Where one turn sends some rows of the set: a few examples, then the rows asked:
K215: [  3   3  -1   4  -1   0  -5   0 -14  11  15  10   3  -8  -2   0  10  -1]
K901: [ -4  -7   7  -3  13 -15  -7  -5   2   6 -11   3  10  -2  -4  -8   0  12]
K354: [-10   3   3  11  -8   5 -11   2   4 -11  -9  -9  -8   6  -6   7  -4   5]
K844: [ -9  -6 -14  -2 -14   6   0   5 -15  -8  -2  11  -4  -3  -3  -3   4  -8]
K999: [ -5  -4 -11  -1 -12   0  -5   4   3 -11 -15  -6   1  12   1  -3 -10  -9]
K294: [  6   0 -13   7  -4   6 -16   5  -2  -1  -5  -6  14   3  -3  10   9  -5]
K956: [ -8   1 -15   0  13  -5 -11 -22  -2   1  -2   1   5   3  -8  -1   1   3]
K931: [  0   4  -4  -4  15 -14  -4 -12  -3  13  -4   2  11  -2   0  -4   4   8]
K316: [  5 -10 -10   0 -10 -11  -4   2  -6  -6  -7 -14   6   4   8   7   0  -6]
K787: [  5  -3 -15  -3 -17   3 -11  -4 -10  -7   0  10  -5  -5  -6  -2   2   3]
K45: [-15  -7  -1  -1  10  -6 -13 -13   4  -6 -10   2   4   3 -12  -7  -5   8]
K877: [ -7   1  -9   0  -5  13 -18   1  -9  -7  -1  -4   0  -2 -13  11  -1  -2]
K38: [ -3  -5  -6  -4 -11  -4   5  10 -21  -1   0   7   2  -9   2  -1  10  -2]
K232: [-15   2  -2   7   0   3  -1   1   4  -9  -1  -1   2  25  -3   1   2  -7]
K825: [-12  -5   7  -3  11 -11  -8  -8   4   0 -12   3   4   1  -8  -9  -5  12]
K798: [  3  -1   3  -7   1  -5  -1   4 -14   9  14  13   2   1   2   4  10   1]
K265: [ -4   3  12  -2  -5   2  -7   9   0   2  -6   3 -13  -5  -2   2  -9   7]
K343: [-9 12 11  4 -3  4 -1  5 -9  7  8 12 -3 -3 -8 -7  2  4]
K587: [ -2 -13  -9  -1  12 -10 -15 -13  -1   1  -5   2  14  -1  -7  -2   5   4]
K891: [ -3 -10 -14   8 -12  -4   5   6  -8  -9  -6  -2   5   4   7   1  11  -9]
K930: [ -6   3  11   5   2 -11   7   9   0   2   0  -3   5  18   7   2   7   1]
K427: [ -7  -1 -11  -5   0   8  -9  -3 -10  -1  13  15  -2   9  -8   3   5  -7]
K814: [  6   3  -1  -6 -14  -6  -4   5 -18  -1  -1   3   6 -10  -3  -1   8  12]
K195: [ -7  -2   0   6 -12  -8  11  14  -9  -6 -11  -4   7   4   7  -3   9  -2]
K276: [-10 -11  -9  -1  11  -5 -16 -16   1  -5  -7   2   9   2 -11  -3   0   4]
K600: [ -4   2   9  10   3  -8   4   9  -1   8   1 -10   8   9   8   1   2  -8]
K894: [  9   2   7   5  -4  -5  -4  14   7   8 -11   0   1   0   7   1   1   4]
K917: [-13  -3  -8   7 -13   1   6  10  -3 -12 -13   0   1  10   1  -5   4  -8]
K537: [ 11  -1  -4  -5  -1   2 -12  13  -6  12  -3   5   9  -8   1   5   4  -3]
K177: [ -6   6   3  -4  15 -15  -1  -9   2  10  -9   1   6   2  -1  -7  -3   9]
K261: [ -8   4  -7   6  -4  12  -9  -5  -8   1  12  13  -5   0 -11  -3   3  -6]
K380: [-13   1   0  -4 -12   2   6  14 -16  -5  -6   9  -2  -3  -4  -7   2   0]
K365: [ -4   9  -1  -7 -15   5  -5   7  -8  -5  -9  11   1  -2 -11 -10  -2   9]
K721: [-15   4   3  12   1   3   0   4   5  -2  -3  -7   1  16  -1  -2  -6 -12]
K446: [-15   8  10  -6   0   3   0   6 -10   0   8  13  -5   8  -9  -3   0   5]
K66: [ -3   2   4  -4  -9  -9   2  13  -4  -4 -15 -13  12   7   3  -2  -4   0]
K303: [ -2  -5  -9  13   2  -1  -4  -1   0   1   5  -8   6  11   6   5   3 -18]
K312: [-15   3  -8   0  13  -5  -8 -19   3  -1  -7  -1  -1   7  -8  -4  -6   4]
K113: [  2  -7  -9   7   2  -6  -2   0   0   0   6  -1   8  18   8   7  11 -11]
K712: [-13   8   1  -3  13  -9  -3 -14   3   4  -9   4  -1   4  -7  -8  -6  10]
K625: [ -2   0 -13  -2  15 -11  -8 -17  -4   7  -3  -2  12   1  -2   1   4   1]
K942: [  1 -11  -2  -3  13 -15 -11  -8  -1   7  -7   3  15  -4  -3  -4   5   8]

K891 goes to K38
K825 goes to K45
Now find these:
K931 goes to K177
K930 goes to K446
K343 goes to K721
K814 goes to K66
K894 goes to K265

Where one turn sends some rows of the set: a few examples, then the rows asked:
K146: [ -8 -10  19   9  -9  20  11  17   7  15  11  -4 -12   5 -20  14   0 -17
  16  -1  -8  -2   8   8  10  14 -12   6  -9   7  18  -3   5 -10]
K503: [  5   3  12   1   5   7  -4   5  -6  23 -10  -3  -7 -11 -19   9  -8  -7
  12   5 -13   4  -6   8  12   3   9  10   7   9  22  12 -18   0]
K347: [ -4  -6  17   0 -12  20  -4   9   3   5  12  -9  -1  -2 -25  16   3 -15
  17  -5  -6  -1  10   4  13  12 -11   6  -7   5  28  -6   3  -8]
K241: [ -9  -1  -2   4  -8   7   9  11   9  17  -4   5  -8  -3 -37  14  -6 -13
   2  -5  -3   8  10   5  12  17   2  -6 -10  15   9 -22   5  -9]
K479: [-24  -4  -4   0  10  18  11  12  11  13  -3   5  -2  -5 -19   7  -4   0
  14  -6  -5  -9  14   0  15  22   5  -1 -10   7  18 -22  -4  -3]
K849: [ -4  -5  13 -14   4  10   6  14   6   2  -7   4 -10  -9 -10  20   5   3
  14  -5  -3  13  -1   9  13  12 -12 -15   9  12  14 -13  -1 -15]
K750: [  0  -5   8  -8 -16  13   6   8  -6  11 -14  -8 -24 -10 -12   5  -6  -8
  -5   7  -8  -4  -5  14   9   7   6   8  -9   6  17   6 -12  10]
K310: [ -6  -6  -5  -8  -3   7  12  11   7  17  -3   0  -6  -3 -32   7  -4 -10
   5   0   0   9   0   2  19  23   2  -5  -7  11   3 -28   2 -14]
K523: [ -7 -11  14  -3   1  11   5   2  -4  15  -9 -14 -16  -4  -8   1 -11  -2
   9   6  -1   0 -10  14  33  10   3   6   9   8  10  -3 -25   6]
K842: [  1  -1  21   1   5   4   0   8  -5  18 -13  -4 -13  -6 -13   8 -13  -6
   6   2 -14   4  -5   8  18   4   1   6   5  14  21  15 -21  -5]
K500: [-16  -4  -7  -3   6  11   4  11  11  20   0  -1  -3  -3 -23   9  -5   2
  19   0  -3 -13  11  -5  18  19   9   0 -14   1  16 -19   0  -1]
K297: [ -2  -3  14  -1 -18   9   2   2  -6   5 -11 -11 -23  -9 -12   5  -8  -6
  -4   6  -9  -2  -5  13  19   3   2   6  -9  11  19   5 -14  11]
K173: [ -1   3   2  -1  -1   9   5   0   6   8   7  -1 -16  -7 -17  19   9   1
  21   3  -4   4  -2  11  21   3  -8 -13   1  10   4 -18   3   1]
K274: [-16  -3   2  -4   1   9   2  19  11  21  -7   7   0  -5 -22  13  -5   3
  18   3  -5   0   6  -7   5  24   9   3 -10  -2  23 -14   0  -9]
K680: [-12 -12   9  -1  -4  13   6   6  -2  14  -8 -16 -16   3  -5   5 -14   0
   4   5   0   2  -3  11  31   8   8   8  11   6   7  -4 -17  10]
K696: [-12  -9  10   3   5  21  10  10   1  19   6  -3 -12   1 -21  12   1 -24
  23  -8   2  -9  -3   6  16  11 -16   4  -6   2  18  -4  -6 -14]
K520: [-10  -5  -5   5   0   2  -4   3  -4  21  -3   4   4  -7 -30  11   1   5
   0   3 -14 -12  -4  -6  17   3 -18   4  -6   2  13  -5  -4  -2]
K861: [ -8  -3  -2  -7   4   8   8  13   8  22  -9   8  -5  -4 -37  15  -7 -16
   4 -10   2   4   7   2  15  20  -4 -10  -4  10  11 -18  -5 -14]
K819: [ -1   6  12  -2   8   7  -1   4  -7  21  -9  -1  -9  -6 -14   7  -8  -8
  13   4 -13   7 -10   4  17   2   4  10   8   8  16  12 -22  -4]
K282: [ -7  -2  -2  -1 -11   6   1  10   7  14  -6   1  -5  -4 -40  15  -7 -10
   6  -7   1   7  11   4  12  16   5  -6 -10  12  12 -22   5  -9]
K372: [ -1   0  11 -12 -13  13   1   6  -7   1 -11  -7 -18  -6  -9   6  -8  -7
  -9   0 -14  -1   4   8  14   3   2   5  -8  13  20   8 -12   8]
K511: [-23 -15   2   2  -4  13   5  12  -4   3  -8   3   3  -7 -22  -1   2  11
  -2  -5 -15  -5   7   7  11   9 -14   6  -5  17   9 -11  -4  -5]
K855: [ -9 -15   8  -1   5  15   9   7  -1  18 -12 -16 -15  -4  -7   4 -13  -3
   4   2   2  -4  -3  15  28  11   8   7  14   6  10  -3 -20   9]
K521: [ -4   3   4  -3   2   9   6   3   5   0  -4   2 -15 -10 -14  27   4  -4
   5  -8  -5   2   1   6  16   0 -15 -18   2  12  16 -13   4  -4]
K770: [ -2   0  15  -5   9   6   0   9  -7  16 -12  -5  -7  -4 -10   5 -12  -4
  10   0 -14  10  -5   3  16   2   7  10  10  14  17  12 -18  -9]
K136: [-14 -11   1  -3   3  11   2   7  -1  12   0   4   9  -8 -22   4   4  10
  -5   3 -16  -5  -1  -2  21  14 -20   4   2   7  11 -15  -9  -3]
K342: [ -6 -13  11  -5   7  17   5  10   1   8   7 -15  -2   1 -19  10  -3 -17
  19 -11  -2  -7   3  -2  21   9 -12   4  -4   9  21  -5   3 -20]
K405: [-14   0 -10  -4   2  10  11  10   7  14  -4   3  -6  -8 -18  12  -4  -4
   4   1  -7 -11   1 -13  11  17   3   0 -19   0  21 -18   6  -6]
K689: [  1  -2  16   3   9   8   3  10  -5  17 -12  -4  -6  -9 -13   7 -12  -5
   6   1 -17   7  -1   9  10   5   9  11  11  17  21  11 -15  -6]
K614: [-10 -10   9  -5  -4   9   5  13   6   2  -6  -4 -17  -3 -13  16   2   7
  25  -5   4   7   5  17  15   5  -1 -13   3  15   6 -15   4  -8]
K60: [-18 -23   4  -4  -7   5  -1  21  -1  25 -12   3  -2   0 -25   4  -2  13
   9   5  -2  -8  -3   5  13  14 -12   5  -4  -2   6  -4  -9  -6]
K98: [-10  -6  -4 -11  -6  10   7  11   6  15  -7   2  -5  -6 -35   8  -2 -11
   9  -3   5  10   0   5  16  23   2  -6  -6   8   7 -28  -2 -13]
K919: [ -3  -7   6  -5  -6   2   4  14   6  12 -11  -2 -24  -1 -16  27  -3   0
  16  -4   5  -1   1   8  12   0  -7 -17  -4   6  11  -4   8  -7]
K373: [ -2  -5  -2 -10   4   4   5  13   8  22  -7   2  -3  -2 -37  15  -9 -13
   5  -8   1   3   8  -2  19  19  -1 -10  -6  10  11 -17   1 -16]
K244: [ -1   0  11  -8 -15  12   5   9  -5  11 -11  -5 -25  -3 -10   7  -8  -8
  -6   5 -12  -3   0  10  13   3   2   6 -11   9  15  11 -13  10]
K913: [-25 -19   5   5  -1   6   2  20  -3  15 -18   5   0  -3 -24   8  -6   9
   2  -8  -7  -7   3   3   7   6 -13   4  -2  10  14  -1  -5 -11]
K478: [-24  -5  -5  -6   0  13  10  16   7  11 -13   5  -8  -8 -17  11  -5  -3
   7  -5  -1  -8   4  -6   4  19   5   0 -17   1  23 -17   2  -9]
K630: [ -5 -10  13  -4   2  11   3   0  -4  11  -7 -17 -13  -6  -7   1 -11  -1
   6   5  -4   1  -9  11  36   9   2   6  10  10  12  -4 -23   5]
K807: [-12 -12  -4   2 -12   4  -4   9  -3  21  -3   1  -4  -3 -31   3   3  10
  11   7  -8 -13  -2   4  13   5 -10   7 -15   2   5  -5  -3   2]
K554: [  6  -2   8 -11   0   3   4  12   8  19  -1   3 -17  -4 -16  23   5   1
  22   8  -1   5  -8   5  16   8 -10 -14   1   1   7  -8   1  -9]
K420: [-11  -6   7  -2  -3  16   2  -2  -3  11  -5 -15 -11  -3  -8   6  -9  -2
   2   4  -2   1  -4  10  33   7   5   7  12   4  11  -8 -20  14]
K162: [ -3  -9   4  -5   5  14   3  -2  -2  15  -5 -18  -9  -8 -10   6 -10  -4
   3   3  -2  -5  -4  10  33   9   6   7  14   4  14  -6 -19  12]
K216: [-14   3   1   1   7  12   9  14  12  17   0  10   3  -7 -18  12  -3   0
   8   4 -15   1   6  -9   8  25   4   2  -8   3  22 -19   1  -8]
K143: [ -3  -5  15  -1 -16   9   4   4  -6   2 -11 -12 -23  -7  -9   4 -10  -4
  -7   4 -11  -1  -3  12  19   4   3   6  -7  15  18   4 -12   8]
K253: [-10 -17  13   2  -8  18  14  14   3   7   7 -15  -9   3 -12  10  -3 -14
  10   0  -1   1  -6  -1  17  14 -10   9  -4   3  17 -13  10 -18]
K976: [  4   1  20  -1   4   4  -4   4  -6  16 -11  -5 -10  -8 -15   9 -12  -6
   6   3 -15   4  -6   7  20   3   0   6   5  12  23  14 -21  -3]
K635: [-14  -9  10   0 -12  22   5   6   1   8   7  -9  -8  -3 -19  14   5 -19
  16  -1   5   0 -11   3  16  15 -13   8  -4  -6  22 -16  -1 -10]
K20: [  3  -4   8 -10 -12  14   7   5  -6   2 -10 -12 -17 -13  -9   4  -6  -6
 -12   4 -14  -2  -1   9  13   7   5   8  -6  13  20   2  -8   8]

K635 goes to K696
K143 goes to K630
Now find these:
K521 goes to K173
K500 goes to K274
K819 goes to K244
K20 goes to K162
K98 goes to K861
K520 goes to K807

Where one turn sends some rows of the set: a few examples, then the rows asked:
K797: [  9   7  -9 -10 -18  13   8  -1   9  -3   9  -4  -3  -8   6]
K899: [-12  10 -17   4 -18  28  11   6   4  -4  18   3  -4  -2   5]
K192: [-16  -3 -12   9  -1  12 -12  13   4   1  21 -22  -4   3   0]
K301: [  9   8  -8 -10 -15  15  12   1   8   4  13  -6  -3  -5   5]
K59: [ -7  12 -12   1 -14  27  10   7   0  -2  15  10  -2   0   4]
K369: [  6   9  -7 -10 -16  14  12  -2   9   3  11  -3  -3  -4   5]
K112: [ -9  11 -15   2 -13  31   8   5   3  -3  17   8  -3   4   6]
K140: [-10   2  -6 -17 -13  17   6   7  -3 -12  13  -2  -2  10   2]
K434: [ -6  -1  -3  15  -5  19 -20   2   3  -5  13 -10  -4 -13  -1]
K790: [-11   3  -6 -18 -16  16   5   7  -6  -8   8  -4  -1   7   4]
K944: [ -8   1  -8 -18 -14  19   3   9  -7 -10   9  -4   0   7   4]
K909: [ -6   4  -6  14  -1  24 -20   7  11  -6  12  -8   0 -11  -3]
K731: [ -6  -1  -4  14   1  20 -17   3   8  -6  11 -12   0 -13  -3]
K582: [-10  11 -11   0 -12  29  12   4   5  -5  19   6  -4   0   1]
K52: [  8   9  -7 -10 -14  12  11   3   5   3  12   0  -3  -2   5]
K775: [  2  -3  -9   5   2   7 -22   4  14  -4  14 -12  -4   5   7]
K11: [-12  -3  -9  11  -5  16  -4  12   4  -8  27 -24   6   5   4]
K424: [-10   9 -14   4 -18  26  10   6   4  -3  16  10  -2   1   4]
K36: [  2   1  -6   3   2   6 -18   5  18  -2  16 -13  -3   6   4]
K83: [ -7   3  -5  16  -1  21 -20   5   8  -2  11 -12   1 -10  -3]
K643: [  5  -2  -6   6  -2  10 -14   4  13 -14  19 -14   6   7  11]
K767: [-17  -2  -8  10   0  12 -15  11   4   2  19 -22  -1   4  -2]
K250: [-16  -4  -6  11  -4  11 -12   8   1   3  24 -21  -6   1   0]
K977: [-11   0  -8 -14 -18  14   4  10  -6  -9  10  -1   0   8   3]
K945: [-17  -4  -8  11   2  13 -10   9   6   0  22 -23  -3   2  -1]
K449: [-12  12 -13   0 -14  29   9   3   4  -4  14   8  -3   3   6]
K391: [ -9   4  -8 -16 -15  15   7  11  -9  -6  11  -1   0   7   4]
K610: [ -2  -4  -6   6   5   7 -19   1  15  -6  15 -12  -3   6   6]
K831: [  0   0  -6   7   2   7 -22   3  14   0  13 -13  -2   6   5]
K81: [  7   8  -4 -13 -14  15  11  -1   9  -2  13  -2  -3  -4   2]
K923: [  7   6  -6  -9 -19  10  11   1   8   2  12  -1  -1  -5   4]
K870: [-10   0 -12 -16 -17  14   4   8  -3 -12  11  -4  -2  11   8]
K639: [ -5   1  -9  15  -1  21 -19   6   6  -4  11 -12   0 -14  -3]
K476: [ -1  -3  -5   8  -1   7 -21   0  11  -3  18 -10  -8   6   8]
K702: [-18  -1  -7   6  -2  13 -12  15   4  -1  20 -23  -1   2  -4]
K44: [  0   1  -5  15  -6  24 -10   5   8 -13  17 -14   9 -13   2]

K449 goes to K790
K797 goes to K899
Now find these:
K767 goes to K831
K610 goes to K731
K643 goes to K44
K192 goes to K775
K476 goes to K434
K944 goes to K301
K702 goes to K36
K59 goes to K391
K977 goes to K923
K81 goes to K582

Where one turn sends some rows of the set: a few examples, then the rows asked:
K156: [ -5 -11  -3   4 -15  -3  -5 -11 -11   3  11 -21   7 -29  -3  -3  13   8
   3  11   5   2   0   7  -2  23  -7   8]
K79: [  8   5 -11  -2   0   7 -15  -1 -22   2   3 -15  -2 -16  -4   0   7  -6
  -6  -8  15   9   6   7   1   9  16   1]
K407: [  2  -7   0   7  -9  -6 -13 -12  -3   8   8 -15  12 -30   0  -4  10   7
  -2   8   5  -2  -1   9  -2  17  -3  11]
K453: [ -2   6  -8  -9   6   2 -15  -4 -15  -1   4 -18  -2 -21 -10   5   6  -6
  -9  -8  14   3   6  10   1   6  18  10]
K387: [-10  10 -13  -8  -5  -8   2   0  -6  -1   8 -40  15 -16  16   0   4  13
   3   6 -10  -4 -11  10  18  23   4  -3]
K876: [-17  11  -6  -7   0  -4  -3 -18 -14  -1   3 -24   8 -20   7   4   1   4
  -9   0 -10 -16  -5   2  13   6  22  17]
K433: [ -7   6  -6 -14 -21   5 -20  -6 -11   4   9 -30   5  -7   1   6   0  13
  11   3  10   9   8  20   9  24   2 -10]
K205: [-13   5  -3  -4  -2   0  -7 -17 -23  11   4 -22   9 -10   5  -2   5   0
  -8  -7  -9 -15  -6   5   8   8  22  17]
K397: [ -5   8 -11 -11 -12  -4  15  -3  -6  -4   5 -39  18 -15  11   5  -1  14
  -3   9   3  -2  -1  11  16  24   4  -3]
K823: [ -4  -7  -4   5 -18   3  -2 -18  -8   0  12 -26  11 -25   1  -8   5   3
  -4  16   0   1   3   4   2  15  -9   7]
K744: [ -6  12  -6 -16 -14   4 -17  -1 -13  -2   9 -23  -4 -13  -7   6  -5  11
   7   2  12   6   3  19   6  18  -3 -12]
K421: [-12   6 -13  -6   2  -7  -3 -17 -22   3   5 -26   4 -15  11   4   8   0
  -5  -3 -12  -9  -7   1  11   6  16  22]
K534: [ -4  12  -6 -10 -11   3 -16   1 -10   4   6 -24   2  -6   2   6  -3  11
  10   1   8  14   1  18  12  17  -7 -11]
K509: [ -9  13 -14  -2  -8  -2   6  -4 -13   0   5 -36  17 -20  15  -7   3  11
   0   7  -9  -5  -8   4  17  25  12  -9]
K746: [  6   6  -9  -9   5  -4  -4  -5 -14   3   0 -20   4 -20  -3   9   8  -7
  -8  -5  20   6   8  11   1  11  15  16]
K32: [  3   3 -12  -6   4   5 -14  -3 -17   1   5 -20  -2 -10  -4   5   7  -9
  -7  -8  11  13   6   9   4   3  10  11]
K571: [ -3  13  -8  -6 -16   5 -14  -2 -18   4   6 -20   3  -9   1   1  -4  15
  10   2   7   8   0  15  10  23  -1 -19]
K62: [  0   5  -5  -8   2   6 -15   1 -19   9   5 -24   1 -14  -9  -3   8 -12
  -6  -9  14   8   5  13   0  14  15   4]
K218: [-10   8 -12 -11 -13  -2  -2  -7  -3   0   9 -46  19 -17  17  -2   4  11
   0   8  -7  -6  -1  10  16  25  13  -3]
K493: [-10  13  -7  -8  -3  -9   4 -25 -15   6   0 -23  13 -15  11   7   0   5
  -7   2  -4 -12  -2   6  11   9  14  21]
K383: [-11   4  -7  -9  -7  -4 -11 -21 -16   5   6 -28   7 -18  15   4   9   0
  -4  -2  -7 -12   0   4  10   8  26  22]
K555: [ -6   5  -6  -9 -12   1   6   3 -11   1  10 -41  15 -14  15  -7   2  10
  -4   1  -9 -11 -10   8  16  23  12  -5]
K774: [-13  11  -9 -12 -12   0   5   0  -5  -8   9 -39  13 -18   9   0  -3  16
  -2   8  -6  -7  -5   9  18  21   7  -9]
K30: [ -3  13  -1 -15 -19   5 -15  -1 -18   9  11 -29  -2  -9   3  -3  -4   7
   9   0   5   3  -1  20   7  22  -3 -13]
K161: [ -3  -5   6   8 -15   2  -4 -13  -2   5   7 -16  14 -29   6  -5   7   3
  -4  13   1   2   1   4   7  12  -1  13]
K484: [  2  11  -7 -15 -15  -3  -9 -10 -16   4   5 -22  -1  -9  -1  11  -5  12
   7   2  16   6   6  20   4  19  -7  -4]
K665: [  5  -2 -11  -9  -3   4 -22  -6 -13   2   7 -25   2 -13  -3   5   9  -5
  -6  -8  16   6  12  12   0  10  19  10]
K650: [ -7  11 -10  -1  -1  -3  -5 -20 -26   4   2 -19   4 -20  12  -2   6  -2
  -5  -3  -9 -10  -5  -1   9   8  23  15]

K493 goes to K746
K571 goes to K509
K32 goes to K534
Now find these:
K205 goes to K62
K774 goes to K876
K156 goes to K823
K383 goes to K665

